Here are some points:
[-36   1  -1   7 -22 -78  16  22  43 -53 -39  14 -78  40  46  32 -71   4
  -2 -62  24  74  31 -52  52 -11  37 -38  14 -27 -13]
[-10  48  27  15  -8  16  43 -26   8 -16  24 -30  46  -7  -5 -34   5  30
   4  15 -21  13 -52  33  -4 -47  25  10  19  10 -16]
[-22  69  40  16   3  82  -3 -55 -23 -18  49 -16 100 -36  16 -37  63  14
 -17  58 -46   5 -41  80 -29 -70   7   3   5  -5 -24]
[-23 -11   6 -26  10  26  -4   0 -18  27  -2 -27  51 -11   1   8  23  -4
   5  36   3  -6  -8  24 -28  28  -3 -44   1  20 -25]
[-11  41   2  38  -4 -44  37   0  19 -39 -13  59 -44   2 -22 -10 -17 -15
 -19 -52  10  34   5 -16  12 -38  43  47  36 -10  45]
[  4  -5  -6 -10   0   0   4  -4 -11  12  24 -32  13   1  21  -5   9   4
  -3   4  -7   3   3   2  -8  -6 -20  -3   3 -11  -4]
[  30 -106  -37  -40  -10  -41  -57    0    6   77  -23  -13  -33   21
  -14   43    6   16   44    7   16  -37    6  -38  -31   99  -73  -41
  -37   27   14]
[-33  -7 -14 -22 -28 -73  17  39  35 -44 -50  29 -66  37  17  44 -95   7
  13 -13  26  38 -18 -40  44   9  54 -47  -7  25 -10]
[ 11  16   9   0   2  44 -22 -41 -25  74  41   1  91 -55 -68 -70  96   7
  15  32 -54 -58 -30  73 -64 -13  12  46  24  33  52]
[ -4   5   2  34  -1 -42   5  11   6 -26 -25  28 -39  36 -16  25 -24   9
 -20 -36  19  23 -13 -19  24 -11  17  20   5   0  18]
[-11  73  22  48  -4   8  43   0   5 -39  22  63   6  -7 -22 -53   8 -23
 -19  -9  -4   2  13   4 -13 -52  61  61  51 -18  56]
[ 29 -90 -23  -4   8 -20 -42 -10  -2   8 -20  39 -74  43  12  71 -24 -15
   1   9  60 -18  54 -59 -12  89 -73 -57 -55  23  20]
[ 18 -21 -12  18 -22 -22   1 -24  20 -13 -10  24 -33  16 -21  28 -17   8
   7 -38   9   8  -7  -9   2   6 -22  10  -8  12   0]
[-42  48  18  31 -13 -73  36  26  25 -81 -35  72 -85  56  33  26 -60 -38
 -27 -60  54  76  36 -58  33 -22  25  10  21 -42  26]
[-36  79  10   4 -17  18  43   5  -1 -33   3  -5  21 -29  -9 -46   0   7
  12   8 -22  23 -45  28  11 -60  43  20  38 -12  -9]
[-32  80  39  15 -13  18  35   3 -10 -29  20 -26  34 -20  40 -48  16 -21
  -5  -4 -14  47 -12  15  31 -70  17  21  28 -49 -13]
[ 59 -24  -3  37   9  10   4 -37  -1  60   7  33  25 -26 -85 -48  67  -5
   7 -34 -23 -86  27  47 -56 -13 -38  76  15  31  86]
[ 35 -24 -15 -15   7  41 -25  30   1  -2  -3 -16   8  -2  31  24 -23  12
  -9  33   6 -19  12 -18  10   7 -16 -21 -33  -7 -28]
[  8  23  25   6  14  46  12   1 -16   6  37 -24  15 -20  -3  -6  10   4
 -21  15   3  16   4  10   7 -22  15   5  21  -8  -5]
[ 40 -76 -28  -7  23  25 -24  -7  -8  49 -10  -6  11   0 -41  41  35   9
   8   1  20 -57   3  -2 -31  70 -60  -8 -32  42  -6]
[-16  44 -10  45   8 -51  54 -12  25 -29  -1  46 -52   8  -9 -16 -18 -16
 -21 -56  -2  20  21  -2  11 -46  45  36  38   1  51]
[ -6  33  17  43 -17 -57  28  -6  14 -29 -22  54 -43  26 -48 -19 -12  10
   5 -54  16   8   1   0  -5 -22  21  59  37   2  47]
[  6  15  19  24  11 -15  10  21  -7  -5  -8  38 -24  -6 -23 -26   9 -26
 -11 -17  12 -19  20  -1   6 -10   2  46  15 -19  52]
[-11 -12 -37  -7 -24 -72  30  30  28 -40 -48  62 -73  30 -15  24 -62 -12
  30 -38  30  14   4 -51  11  30  43  -6  15  13  22]
[ -8  16 -15  -8 -15 -20  46 -16  18 -28  -7   8 -12  -5  -6  -7 -14  -4
   5 -18  12   8 -14 -15 -18  -3  17 -16  16   6  17]
[  42    4    2   84   17  -16   34   17   16    0   -3   90  -45   -9
 -103  -36   42  -37  -24  -71    1  -44   42    0   -5  -13   12  101
   56    4  110]
[ -43   -7  -24  -65  -21   -4   14   10    9    9    3  -70    1    9
   71   50  -64   49   11   28  -17   56  -39   -3   38    7   43  -83
  -20   29 -105]
[-20  76  20   7  36  42  22  22 -28 -30  23  -7  54 -32  29 -43  28 -40
 -41  16 -41  22   0  45  44 -85  29  42  30 -38 -15]
[  6  62  39  46  42  84  22 -28 -38 -14  72 -13  50 -25   4 -41  50 -23
 -31  52  -1 -14   5  34 -18 -38 -16  25  20 -11  16]
[ -3  12  -4 -19 -24  31  10  -3  15  15   8 -61  36  -6  30   3  -2  41
   8  46 -15   9 -19  11 -12  10 -12 -32  -1  -3 -47]
[ 29 -65 -17 -34   0  25 -48  17 -12  36  -2 -26   7 -20 -28   8  24   4
  42  28   6 -50 -30  -5 -27  68 -31 -20 -31  18  -3]
[ 28  -3  19  11  -5  56  -9 -56  -9  12  37 -42  61 -26 -29 -22  41  37
  14  10 -25 -32 -39  43 -20 -19 -44  10  -8  18 -18]
[ 38 -47 -28   6   5 -42 -42   7  -3  42 -48  62 -50  16 -69 -12  26 -25
  31 -55  17 -63  51 -20 -37  55 -60  66  -1  -2  79]
[ 24 -30 -12 -10   2  -3 -38 -18 -30  25 -12   5  34 -12 -23  -9  29  -4
   7   7 -17 -44 -16  18 -15  24 -24  11 -18  12  -7]
[-28  47  -8 -13 -39   3  26  18  13 -42  -1  -5  23  -3  54   5 -34   8
  -4  14 -15  59 -26 -13  29 -30  58 -35  20 -24 -44]
[ -9  29  32  71  42   2  15  12 -24 -19   3  57  -2 -11 -49 -44  43 -61
 -31 -30  29 -15  36   1  -4   1  32  56  48 -36  80]
[-41  -8   0  24  18 -71  18  44  -2 -32 -40  61 -75  16   3  28 -43 -53
 -21 -56  47  34  36 -55  35  38  55 -12  29 -13  49]
[  4  11   6 -22 -10  58   1  -9   0  34  27 -53  50 -31   7 -16  28  37
  -1  54 -31 -14 -41  33 -37  19 -11 -26  -5   4 -26]
[ 31 -37  -5  27  18 -35 -52  11 -22  48 -10  63 -41  32 -59  -4  49 -34
  14 -46  29 -47  70 -27 -27  47 -67  66   3 -15 102]
Then 16 other points, each followed by its number:
[ 53 -48 -17  30   9   8 -69 -20 -15  41  -5  31   6   0 -49   6  51 -11
 -12 -16   6 -62  24   5 -23  37 -50  41 -31  12  24] 0
[  6 -29  -7  -7 -13 -49 -40  -9  -2  -2 -36  48 -54  17  -1   9 -10 -18
  19 -41  20   6  39 -20   9  23  -5  -1 -15   8  33] 1
[ 26   8 -15   6   3  19   8  -9 -12  25  16   6  19  -8 -27 -37  35  -6
  -8   6 -23 -46  -6  18 -41   9 -14  49  11   3  22] 2
[  5  -3   8  25   3 -37  -8   9   5  48  -3 -10 -26  36 -17  -4  16  22
   2  -5  20  -5   7 -24 -25  28 -30  29  12   1  29] 3
[ -4 -37 -13 -18 -20 -34 -10  24  27  -3 -26  20 -18  27 -12  25 -37  24
   9   6   2 -12 -17 -20   3  12  10 -21 -16  31   5] 4
[  7 -19  16 -25  12  60 -30   2 -15  35  19 -68  17 -15   9  17  27  14
  14  46   5  -3 -21   0   0  45 -39 -29 -19  -4 -48] 5
[ -4 -45 -16 -62 -11  21  -5  13  -1   3 -15 -77  -1   1  58  61 -26  39
   8  31  15  22 -13 -38   2  63 -36 -82 -44   3 -89] 6
[  -5   73   14   56    4  -36   74    1    7  -60    8   69  -27  -20
  -43  -69  -15  -32  -39  -78  -14    9   11   18   54 -110  101   84
   74  -33   65] 7
[-44  33  23 -18 -30   3  38  -2  27 -47  -3 -66  14   2  36  11 -56  37
  15  18  -5  70 -55   6  23 -20  37 -64  -1   2 -70] 8
[ -3  71  23  21  -8  59  38 -10   4  -8  31 -42  76 -29   8 -34  29  32
  -7  40 -31   5 -23  43 -12 -55  10  16  34 -20 -16] 9
[ 31 -64 -16 -13   8  38 -59 -24   2  40   0 -49  16  20  10  64  10  28
   8  38  21 -30  14  -6 -29  75 -94 -32 -56  26 -39] 10
[-26  13   1  15   6 -45  27  17  15 -34  -7  47 -69  43   0  32 -41 -18
 -11 -39  39  44  30 -48  25 -15  14  19  15 -11  32] 11
[ 39 -38  16   8  17  45 -42  -1 -22  60  -1 -39  18 -28 -56 -25  67   9
  17  11 -13 -67  -5  24 -23  47 -64  32 -14  -8   3] 12
[  9 -17   2  -4   7  11   1 -15  16   6  11 -16  -1 -21  -8  13 -15  14
 -11   0 -13   4  -8  14  25 -24  21 -28  -8  26 -18] 13
[-40  42 -12 -31 -12 -10  13  -2  -1 -16   5 -16   5   0  59   7 -24  -8
  11  31  -9  50 -16   1  15 -18  33 -29   5  -1 -35] 14
[-19   6   6 -35  -4  16 -21 -21 -19 -18 -18  -2   1 -11  35   4 -17  -9
  25   0  -3  36  -3  23  27  -9  23 -30 -24  12 -33] 15
Which of these numbered points is nearest to each point below, ignoring the 3 directions in which the first points spread most? Its number follows each.
[-24 -32 -16 -36  -2 -12 -16 -13   7 -15 -25  13 -42   3   0  35 -24 -17
  20 -22   8  23  20 -13  34  10   5 -42 -25  23 -12] > 15
[ 23  37  36  22   6 116 -19   2 -13  22  58 -15 107 -41 -37 -61  77  21
 -19  65 -43 -57 -43  68 -48 -35   8  38  17  -8  11] > 4
[ -2 -43  -8 -61   7  41 -41   9 -12  29  -1 -44  28 -31  27  11   1   1
  39  55 -21  -8 -13  12   6  29  -3 -67 -29  17 -47] > 15
[ 29 -22 -32  -8   2 -11 -10 -13  -5  31  16  11 -13   9 -22   0  24  -4
  -1  -5  -1 -51   5  -8 -52  31 -34  26 -12  15  17] > 2
[-30 -51 -23 -27  -5 -37  -8  20   9  17 -43   6  -7  20   5  50 -19 -11
  21  -3  31   6  23 -19 -16  59   1 -55 -14  20  -8] > 14
[ 18  24  12  15  14  29  19 -37 -27  32  51 -44  59 -33 -20 -75  67  12
  -7  14 -45 -39 -29  50 -44 -37  -3  40  21  -9  25] > 2
[  0  21  10  -9  -5  46   8   5  10  25  47 -47  39 -19  16 -23  15  18
 -18  62 -32 -27 -36  10 -17  -5  10  -3  -3  -3 -18] > 2
[  9 -22  -4 -28  43  70   1 -10 -22  -4  21 -44  61 -39   7   9 -10   5
  -8  63  -7 -17 -35  29  23  -4  28 -45 -24  41 -57] > 13
[-20  -9   9 -51  -3  20 -16  13   5  12   6 -88   3  19  74  53 -57  53
   5  50  12  52 -26 -22  34   7 -12 -65 -50  18 -88] > 11
[-13   1 -28 -26 -16 -26  25  -6  15 -28  -8 -23 -10 -14  43  13 -67  13
  -9  -6 -19  33 -18   0  65 -47  76 -40 -11   3 -46] > 7
[ 40 -25  -7  25  17  39 -24  -9 -10  35  13   6  38 -24 -13 -16  77 -24
  -8  18  -7 -70  40  11 -46  22 -57  37   1 -14  18] > 6
[ 19 -36 -41 -52  -3  45 -10 -23  -4  40  27 -65  53  -2  25  30  16  31
   6  55 -12 -46 -29  -1 -38  33 -52 -50 -47  33 -58] > 2
[ 31 -14   1   1  33  57 -63 -34 -25  82  42 -29  71 -27 -25 -51  83 -14
   4  57 -41 -72  15  47 -49   0 -60  33 -11   0  41] > 14
[-18  35  15  32 -22 -39  -9 -26   4 -35 -25  79 -27  18 -16  -9  17 -22
 -18 -38   2  18  19   9 -14 -28  -2  36  14 -24  55] > 1
[ -63   21   -4   -5  -32 -107   31   21   46  -60  -59   46 -107   61
   28   64  -94    7    6  -55   35  100   15  -53   43    6   60  -45
   -8   13  -21] > 8
[-10 -12 -33  -8 -11 -71  36   5  28 -38 -31  31 -69   9  12  22 -77   2
 -15 -54   4  35  16 -30  65 -32  65 -20   5   1   3] > 7
[ 30  10  24  44  29  21 -21   2 -40  38  10  45 -14 -17 -85 -51  90 -34
   8 -23   8 -68  34  14 -50  24 -55 104  25 -19  90] > 5
[ -77   65   17  -40  -25   14   18  -35   14  -69    1  -27   34   -8
   93   40  -52   29   -6   45  -13   97  -55   16   26  -51   56  -99
  -23    8 -102] > 1
[ 26 -50 -11 -46  -6  22 -27 -21 -23  74  33 -81  52 -13  29 -12  24  39
   4  63 -40 -36 -32  29 -35  32 -36 -39 -35  22 -30] > 2
[-46  72  28   4  17  11  24  16 -10  -7  13 -14  65 -31  22 -47  10 -14
 -11  10 -36  43 -25  37  30 -68  63  10  45 -22   4] > 14
[ 49 -51  17   7  23  37 -48   4 -15  45 -10  -7  46 -20 -45 -10  51   1
  -6  14 -14 -64   8  30 -24  28 -56  16  -9  -6  34] > 12
[  3   8  -6   8 -17 -30  15  13  18  -4 -18  40 -63   3 -34 -10   4   0
  -7 -32  19 -10  13 -21 -37  33   2  18  16 -12  50] > 2
[ 59 -16  28   8  37 107 -18  -8 -17   8  50 -41 127 -26 -34 -42  51  27
 -14  84 -20 -73 -52  52 -31 -29 -27   6 -14   5  -6] > 4
[-25 -52 -33 -36  -6 -44 -19  14  10  12 -46  15 -24  35   8  52 -29 -10
  14  -8  36  12  24 -29  -6  63  -8 -67 -17  17 -16] > 14
